rotation ticks, each row followed by its count of ticks
The counts run from 0 to 453.
[105 137 127 120 125 112 176 168 163 156 104 124 101 109 146 129 157 111
 151 122 103  97 148 121 148 151 135 113 124 168  92  52 117] -> 78
[108  75 139 136 126  93 171 152 165 146 124 135 117 105 158 144 148 123
 144 102 100  94 126 102 132 146 113 132 137 146 115  69  84] -> 84
[176  77 114 162 137 118 102 149 130 115 154 163 130 150 140 114 104 131
  95 123  93  67  98 138 102  87 139 146 164 158 158 123 122] -> 393
[113  96 108 142 106 135 185 171 124 150 114 134 107 147 117 102 140 137
 153 151 130 122 156 143 114 139 155 198 128 163 142  74  87] -> 349
[102 109 146 120 156 129 183 124 147 101 116  67 173 144 126 131 175 121
 138 103 109 163 127 100  97 148 133 120 147 115 107 123 102] -> 312
[183 134 163 171 168 137 138 134  80  97 130 119 129 165 125 120 123 157
 128 116 101  80 121 107  96 110 166 157 130 140 133 134 172] -> 426
[109 108 144 163 121  97 169 150 113 171 144 120 132 150  91  84 148 134
 125 101 121 122 154 150 112 157 143 169 110 125 146 104  54] -> 193
[168 105 160 171 133  98 118 143 109 101 119 142 148 155 129  80 125 144
 121 130  89  80 104  80 141 107 138 168 157 131 145 155 102] -> 134
[104  83 125 149 106 130 154 168 156 169 121 153 159 120 155  90 125 133
 136 123 122 109 126  47 123 113  98 125 143 155 135  94  88] -> 103
[159 108 166 167 138 113 140 136 109 118 109 129 164 137 114  79 140 145
 118 148 106 102  89  41 135 103 120 155 134 135 131 113 109] -> 135
[136 107  97 106 134 109 127 184 143 118 119 149 108 146 186 129 114 114
 138 131  95  74 134 139 130 117 155 140 162 173 133 158 132] -> 100
[121 145 131 116 149 166 171 156 146 130 132  95 114 161  93 108 140 119
 104 125 111 115 161 180  74 106 202 108 118 141 117 135 143] -> 48
[132 129 172 121 165 127 159 137 148  81 144  94 135 151 109 105 131 116
  99 111  85 111 109 126  88  97 177 110 137 110 106 169 126] -> 444
[ 94 131 145 161 157 127 178 136 112 152 129  76 166 146 127 118 169 139
 135  80 134 169 151 100  69 154 126 125 128 137 119 104 108] -> 32
[105 125 136 169 147 104 157 121 100 150 127  83 174 152 144 107 169 153
 139  67 117 125 162  83 101 152 119 126 135 132 105 110 120] -> 441
[156  92  97 124 141 118 108 149 173 110 105 141 123 142 147 130 140 108
 111 122  87  45 116 139 131  82 132 105 164 172 115 127 155] -> 106
[148 106 168 151 137 133 161 177 140 155 113 138 141 113 155 151 124 120
 123 132 112  91 108  70 100 104 110 108 131 170 128  61 142] -> 246
[100 129 160 142 141 101 196 151 112 132 129 111 115 126 150 140 160 148
 159 100 116 134 155 122  99 183 154 173 122 131 122  81  85] -> 51
[128 108  87 120 137 104 133 167 190 120 112 131 101 117 119 100 146  91
 106 134  86  96 109 165 145 130 127 103 158 167 104  84 110] -> 365
[125 120  96 140 146 142 143 150 125 112 102 108 190 129 164 111 154 131
 142 140 110 139 112  60 102 131 110 116 181 175 121 108 156] -> 130
[ 91 123  95  92 139 136 182 171 178 105 119 101 112 127 132 110 140 101
 136 153  94 159 121 150 116 155 167 135 152 142 101 121 104] -> 339
[116  82 112 120 136 112 152 158 191 109 158 139 100 123 134 132 112 107
 105 120  87  91 114 155  88 126 157 116 173 141 134 129  84] -> 223
[128 123 140 132 176 116 160  97 155  72 131  88 130 137 121 123 148 126
 109  85  83 110 115 122  88 123 153 111 161 108  90 141 125] -> 443
[117 107 116 130 127  78 150 172 169 158 117 133 123 122 121 114 157  85
 115 111  93 112 121 142 151 152 106  94 132 152 114  68  92] -> 364
[159 103 135 144 148  82  97 139 113  93 126 128 158 169 158  98 136 130
 112 101  85  81 115 115 130 113 153 146 163 137 139 193 113] -> 133
[121  86 149 146 136 127 171 126 122 111 130 109 135 164 115  94 142 139
 127 132 112 124 140 134 107 121 185 186 131 104 129 160  63] -> 322
[109 155 127 111 154 113 140 152 136 108 120  97 181 137 185 114 146 121
 143 100 102 137 121  66 106 143 133  93 163 151 107 150 148] -> 280
[157 117 163 137 166 150 138 128 135  73 120  94 149 172 118 100 146 127
  96 120  90  93 125 113  94  79 172 130 135 117 121 168 152] -> 295
[135  94 105 164 115  90 132 178 111 158 139 175 130 145 150  88  97 136
 124 122 112  89 133 119 124 142 124 170 148 176 155 115  79] -> 381
[153 144 191 140 149 113 155 156  82 143  97 104 159 166 145 105 155 126
 144 125 116 117 137  80 132 120 164 152  98 131 128 136 134] -> 297
[ 97 139 138 120 147 159 189 144 116 143  89  70 165 148 117 109 177 125
 152 129 130 160 156 106 105 129 145 133 112 144 105  95 132] -> 318
[131  99 111 163 105 145 148 161 127 149 142 166 131 136 150  84  90 157
 127 133 118  87 138  65  91 108 134 154 157 164 148 126 106] -> 251
[135 160  93 115 149 154 138 155 150  99 120 119 155 142 151  88 129 124
 130 138 102  98 112  86 101  95 149  91 160 182  97 144 180] -> 268
